Look-ups in named tables: a row name and a column name give one cell, copied from the table.

Bovako =
|  | Rofis | Lasud | Nunip |
|---|---|---|---|
| Kovulin | 143 | 97 | 103 |
| Gar | 150 | 167 | 225 |
| Fibo | 118 | 198 | 70 |
| Danov | 118 | 202 | 72 |
| Rudevut | 141 | 119 | 60 |
| Tum | 128 | 109 | 59 |
| Zibi | 137 | 153 | 177 |
| Sovesu | 146 | 111 | 70 |
| Tagelep | 146 | 112 | 68 |
| Let | 154 | 169 | 234 |
| Zik | 117 | 197 | 70 |
| Luto | 120 | 205 | 77 |

Lasud of Danov: 202
Lasud of Kovulin: 97
Nunip of Rudevut: 60
Lasud of Tagelep: 112
Rofis of Zibi: 137
Nunip of Gar: 225
Nunip of Zik: 70
Rofis of Fibo: 118
Rofis of Tum: 128
Nunip of Fibo: 70
Rofis of Let: 154
Nunip of Tum: 59
Rofis of Rudevut: 141

Fav =
cols = Zigas, Visu, Kipo, Nov, Nutas, Sanoku, Pid, Rinul
Muni: [50.079, 49.232, 50.200, 53.325, 42.380, 51.032, 87.126, 37.856]
Tozim: [53.023, 50.704, 55.260, 42.615, 42.847, 54.311, 20.266, 51.355]
Rukopu: [41.005, 43.720, 38.927, 54.360, 53.428, 39.684, 71.653, 48.591]
Pode: [28.088, 36.491, 23.403, 39.364, 59.325, 30.351, 44.617, 37.308]
Gel: [61.826, 56.238, 64.535, 48.239, 40.050, 60.773, 44.989, 48.138]
Lis: [36.527, 41.984, 32.455, 35.609, 58.161, 37.141, 34.536, 34.812]
Nez: [54.705, 50.391, 58.435, 71.349, 40.613, 52.406, 78.563, 72.561]
Zuz: [52.612, 48.674, 56.990, 73.793, 41.011, 50.451, 69.714, 81.272]
Kason: [32.761, 38.316, 29.893, 59.212, 57.038, 31.754, 76.193, 55.770]

Pode, Rinul: 37.308
Lis, Kipo: 32.455
Gel, Visu: 56.238
Rukopu, Visu: 43.720
Nez, Visu: 50.391
Muni, Pid: 87.126
Tozim, Nov: 42.615
Zuz, Nov: 73.793
Lis, Visu: 41.984
Zuz, Nutas: 41.011
Rukopu, Kipo: 38.927
Muni, Rinul: 37.856
Lis, Nutas: 58.161
Pode, Kipo: 23.403
Gel, Kipo: 64.535
Rukopu, Sanoku: 39.684
Zuz, Sanoku: 50.451
Nez, Kipo: 58.435
Tozim, Rinul: 51.355

Table Tiriga
|  | Zik | Fudevun | Fer | Rumog | Disok | Muboma | Fel | Ropotiz | Beki |
|---|---|---|---|---|---|---|---|---|---|
| Tuva | 176 | 158 | 183 | 168 | 188 | 183 | 216 | 187 | 220 |
| Zovef | 203 | 150 | 150 | 246 | 151 | 176 | 183 | 169 | 199 |
| Rolusu | 195 | 197 | 129 | 213 | 169 | 199 | 188 | 133 | 170 |
| Lem | 166 | 142 | 235 | 167 | 207 | 183 | 196 | 203 | 250 |
| Diz | 174 | 195 | 146 | 157 | 208 | 189 | 203 | 192 | 168 |
| Gimuvum | 165 | 249 | 97 | 177 | 146 | 221 | 172 | 58 | 162 |
| Memetel | 202 | 164 | 198 | 189 | 164 | 178 | 192 | 152 | 189 |
| Voluve | 160 | 162 | 215 | 99 | 190 | 164 | 211 | 199 | 117 |
| Kaget | 172 | 161 | 187 | 175 | 201 | 188 | 207 | 195 | 246 |
| Pav | 178 | 166 | 160 | 164 | 146 | 180 | 213 | 137 | 112 |

Zik of Pav: 178
Rumog of Pav: 164
Rumog of Rolusu: 213
Beki of Pav: 112
Muboma of Diz: 189
Disok of Zovef: 151
Fel of Pav: 213
Which row has the largest Fel? Tuva

Table Tikiti
	Baru	Sop	Gulipun	Venak
Tusu	9	162	136	15
Sukup	73	151	11	33
Luma	28	33	110	67
Vep	93	178	54	31
Makabav	74	28	145	174
Sosavum	191	29	225	221

Luma, Gulipun: 110
Luma, Sop: 33
Sukup, Baru: 73
Luma, Baru: 28
Tusu, Venak: 15
Sukup, Venak: 33
Sosavum, Gulipun: 225

Table Sila
	Famo	Guta	Mis	Bol	Sol	Mal
Zufunid	215	179	133	153	204	65
Sos	203	184	159	175	190	77
Ziku	129	230	119	199	140	92
Misiko	216	160	140	132	209	149
Nuzi	220	194	126	136	194	63
Nef	95	248	129	250	102	115

Zufunid, Mal: 65
Nuzi, Sol: 194
Zufunid, Sol: 204
Nuzi, Bol: 136
Misiko, Famo: 216
Zufunid, Mis: 133
Nef, Mal: 115
Misiko, Mis: 140
Ziku, Sol: 140
Misiko, Bol: 132
Nuzi, Guta: 194
Ziku, Famo: 129
Ziku, Guta: 230
Ziku, Mal: 92
Zufunid, Guta: 179
Zufunid, Bol: 153
Ziku, Bol: 199
Nef, Famo: 95
Misiko, Guta: 160
Sos, Famo: 203
Which row has the largest Sol? Misiko

Table Nekubam
columns: Ver, Nugi, Lozil
Viragin: [171, 128, 72]
Vunafim: [159, 87, 139]
Zevi: [40, 86, 39]
Ruvo: [108, 79, 150]
Kal: [59, 89, 69]
Bebul: [66, 123, 111]
Fug: [198, 77, 123]
Suzemi: [89, 102, 74]
Beg: [81, 46, 128]
Tib: [105, 82, 122]
Dal: [47, 76, 43]
Lig: [60, 71, 114]

What is the Lozil of Viragin in Nekubam?
72
What is the Ver of Fug in Nekubam?
198
What is the Ver of Ruvo in Nekubam?
108
What is the Ver of Viragin in Nekubam?
171
What is the Nugi of Beg in Nekubam?
46
What is the Ver of Tib in Nekubam?
105
What is the Ver of Lig in Nekubam?
60
What is the Nugi of Dal in Nekubam?
76
Which row has the largest Lozil? Ruvo

